In the rows, zero is written as 128.
The rows of M fall into 3 groups, which share some directions, and each row is roughly a mix of its group's hidden directions.
M:
[[100 110  98 105  86 131 108  96  86 106 100 130 128]
 [111 121 103 116 134 121  78 108 151 132 156  92  83]
 [128 118 146 181 119 124 166 160 132 117 142 144  80]
 [101  98 150 173 113 105 146 144 140 112 118 114  77]
 [ 97 123 101  88 158 124  86 120 150 103 161 108 123]
 [141 115 120 165 161 111 115 145 175 101 163 111 104]
 [114 108 140 156  84 116  95  99 112 116  95  87 128]
 [ 98 135 155 109 110 120 170 116 112 178 107  95 124]
 [134 138 143 118 156 136 137 113 125 197 104 117 170]
 [ 60 159 129 133  97 121 118 107  90 123 122 120 131]
 [127 130 178 135  86 131 168 126 175 138 127 111 116]
 [157 167 103 132 127 161 150 158 156 159 163 130 148]
 [127 115 127 147 197 129 121 124 126 124 133 108 182]
 [147 144 105 163 124 152 173 154 135  97 172 140 130]
 [150 127 130 151 182 106 145 141 115 120 138  70 145]
 [124  99 141  73  79 131 129 111 172 137 127 122 132]
 [152 117 134 138 122 116 137 120 153 136 115 191  75]
 [132 132 116 120 105 164 153 140 188 140 117 170 111]
 [117 140  98 100 106 154 104 115 163 122  78 146 158]
 [156 113 133 143 158  86 121 122 163 184 123 143 140]
 [136 144 103 114 143  97 141 148 111 166 156 143 183]
 [116 114 106 168  94 120 155 145 135 115 146 151  73]
 [ 91 131 166 118 156 142 137 119 108  74 160 118 111]
 [171  96 169 115 132 122 162 136 111 155 130 163 149]
 [132 127 152 184 176 108 152 133 102 133 129  98 119]
 [ 93 141 110 101 158 123  74 120 155 119 116 162 112]
 [114 177 135 109 156 120 117 112 174 132 120 153  87]
 [ 81 134 129 115 107 104 104  88 116 111  99 102 163]
 [125 135 145 144 156 120 121 100  80 132 129 165 181]
 [114 135 140 139 180  79 122 134 134 143 126  76 122]
 [ 81 118 121 153 108 136  92  82 151 149 112 126 104]
 [142 161 151 125 121 175 172 137 122 143 159 161 110]
 [108 167 110 108  96 106 115 100 111 127 132 105 181]
 [134 125 196 106 172 130 141 141 140 133 143 159 127]
 [151 145 170 158 135 144 150 159 146 136 147 107 176]
 [143 112 119 164 107 147 143 121 140 107 126 133 200]
 [ 93 161 103 106  98 149 115 135  91 126 133 176 121]
 [102 105 124  78 101 141 107 150 161 135  84 117 126]
 [121 116 102 120 113 150 150 136  65 145 159  93 136]
 [114 108  95 113 121  91  82 101 150 116  94 137 102]
 [148 119 165  66 132 120 160 140 151 135  94 134 134]
 [119 107 119 128 164 101 116 145 127  84  95 125 179]
 [143  83 101 158 144  95 129 133  91  95 155 117 141]
 [ 80 160 143 158 125 128 135  79 122 158 145 152 134]
 [127 112  91  95  75 140 120 112 107 139  92 158 130]
 [151 105 114 117 124 143  90 125 131 114 132 202 138]
 [118 107 143  87  71 146 146 109 159 138 113 128 155]
 [ 86 160 101  87 108 148 102 112 104 151 128 138 153]
 [139 123 174 135 155 124 134 142 165  89 150 100  91]
 [139 140 104 145 132 136 158 155  76 145  95 111 167]
 [ 86 124 122 115 130 159  81 110 120  86 129 149  96]
 [150 129  99 163 171 139 144 132 125 143 186 132 109]
 [ 73 124 106  99 124 129 102 117  95 105 161 109 105]
 [146 117 131 115 108 100 109 114  86  80 110  98  95]
 [109  95 117 103 164 134  91  91 123 134  99 144 164]
 [120 119 148 138 117 151 152 160 183 165 123 157 103]
 [152  89 126 109 134 152 134 148 146 117 180 173 128]
 [118 139  85 148  98 156 144 134  88 101 144  92 148]
 [183 102 124 154 166 118 133 140 110 127 146 132 172]
 [136 124 165 150 160  85 150 130 169 120 144 148  97]
 [100 153  82 151 120 134 142 117 141 160 182 128 115]
 [110 145 138 152 198 131  94 127 151 110 126 143 144]
 [ 70 107 137 144 141 145 131 134 169 145 115 109  87]
 [131  85  97 137 135  74 123 134 110 151 137  85 136]
 [113 116 116 128 110 118 151 126  67 123 149  78 104]
 [106 158  89 139 121 118 122 132  75 114 169  99 128]
 [142 113  89 150 171 141 143 158 140 105 141 132 176]
 [129 151 162 138 109 138 115 102 163 112 100 170  88]
 [147 122 123 168 130 161  84 133 156 115 144 102  86]
 [159 135 157 167 112 125 167 161 111  98 132 156 106]
 [150 141 150 109 186 127  99 147 153 109 145 123  91]
 [ 80 124 167 128  97 141 141 112 129 124 106 176 104]
 [125 151 138 134 149 139 181 157 102 106 137 126 179]
 [119 127 122 162 125 141 157 151 164 153 162 133  75]
 [101 155  98 132 159 131  92 118 116 110  94  91  96]
 [155 135 121 183 110 134 160 134 102 135  95 142  90]
 [ 91 154 126 157 119 134 117 106 114 175 100 161 101]
 [172 149 155 157 118 128 162 141 171 158 104 126 134]
 [128  99 152 141 172  99 107  97 101 107 108 108 160]
 [ 82 162 106 115 143 153 115 134  80 107 138 143 154]
 [ 99 128 149 133  92 141 144 124 137  90  87 166  95]
 [179 134 143 144 101 114 152 170 100 108 143 140  99]
 [ 86 116 162 118  90 101 107 129  96 130 101 109  98]
 [108 126 119 147  55 151 145 103 109 148 115 133 119]
 [124  84 160 119 110 136 126 113 139  99 180 154 100]
 [170 127  97 170 148 117 111 157 174 140 111 128 123]
 [131 150 160 130 152  85 122 124 193 153 130 128 125]
 [137 125 151 190 136 127 159 141  99  97 112 151 106]
 [177 115 163 101 130 128 157 144 175 123 112 123 151]
 [120  98 162 104 132 143 108 102 149 152  91 146  83]
 [135 171 110 123 123 141 136 137 132 175 186 111 110]
 [ 91 156 120 155 137 120 132 154  77 112 151 101 156]
 [129  95 142  92 115 101  90 107 106 108  84 106 122]
 [117 150 126 177 133 140 141 120 145 128 129  62 154]
 [159 159 111 136 120 127 151 150 149 154 185 100 112]
 [120 135  88 153 171 118 123 101 110 129 172 104 157]
 [134 138 152 120 115 104 185 131 132 168 174 137 140]
 [174 114 164 164 133  97 155 142 150 105 129 102 116]
 [109 133 112 125 112  71 126  95 147 155 142 109  85]
 [134 153 140  97 168 141  96 144 125 147 166 175 130]
 [113 105 114  87  88 106  94 121  97 136 102 152 152]
 [144 100 149 146 102 185 118 139  93  97 116 132 148]
 [164 132 111 200 112 118 149 146 150 126 136 114 113]
 [163 134 162 125 137 131 136 156 126  90 112  81  89]
 [186 113 141 137 112 121 167 133 150 148  89 103 136]
 [140  93 132 136 121  85 125 123 108 147  63 145 136]
 [107 128 165 146 125 105 163 130 122 103 168  90 163]
 [147 169 122 127 123 102 145 127 155 189 101 147 119]
 [148  96 123 195 103 157 131 107 106 115 122 131 143]
 [150 141 146 144 121 152 163 163 163 156 149 148  88]
 [118 146  88 107  90 126 133 134 180 165 150 118 141]
 [119 118  98 103 151 135 102  74 142 143 119 147 173]
 [112 128 124  94 168 123 162 142 107 136 188 115 131]
 [182 145 156 170 126 159 155 151 143 108 123 133 138]
 [116 153  89  97 165 126  91 136 116 108  90 127 101]
 [123 116  98 114  97 153 102 122  77 147  95 103 149]
 [129 138 122 136 175 147  93 122 167 118 126 129 184]
 [164 139 132 183 147 159 108 123 169 117 120 107 140]
 [ 90 111 109 104 117 103 126 111  85 128 146  78 147]
 [119 141 128 172 145 104 134 119  66 105 161 116 129]
 [162  75 144 125 127 111 130 119 176 126  92 152 136]
 [176 140 122 157 176 128 148 130 146 124 168 102 138]
 [ 90  97 116 103 148 144  96 134 127 150 123  98  78]
 [ 91 107 162 166 105 128 167 114 104 104 118 114 103]
 [117 153 147 114 164 101 140 144 139 158 142  85 172]
 [130 144 114 134 132 177 114 149 117 136 165  71 149]
 [135 110  82 141 129 102 130 134  61 128 155 125 138]]
Here is one row of each group, with its name. Which group are the others in?
[116 124  78 153  91 134 130 116  76 124 100 146 135]  X
[144 125 159 168 154 132 161 158 143 104 174 117 138]  E
[ 77 109 120 117 122 135 113  98 171 154 113 112  91]  S

[114 149 140  77 145 118 123 127 178 156  87 122 131]  X
[123 128 100 119  79 146 100 104  93 151  86 118 115]  E
[ 72 131 142 130  90 144 137 146 133 107  91 133  91]  S
[ 96 138 175  87 132 132 151 142 110 120 129 177 113]  X
[131 123  83 140 151 115 146 155 108 142 169  78 139]  E
[159 112  89 141 101 148 157 158 116 119 135 155 172]  E
[137 104 157 130  73 141 140 111 166 123 116 114  86]  X
[108 106 158 122 129 108 103 102 110 109  98  87  84]  S
[123 144  94  81 124 136 109 143 147 146 130  96 181]  S
[ 84 152 178  91 154  99 127 102 130 129 116 122 129]  E
[165 127  92 150 149 115 162 162 123 138  96 166 137]  E
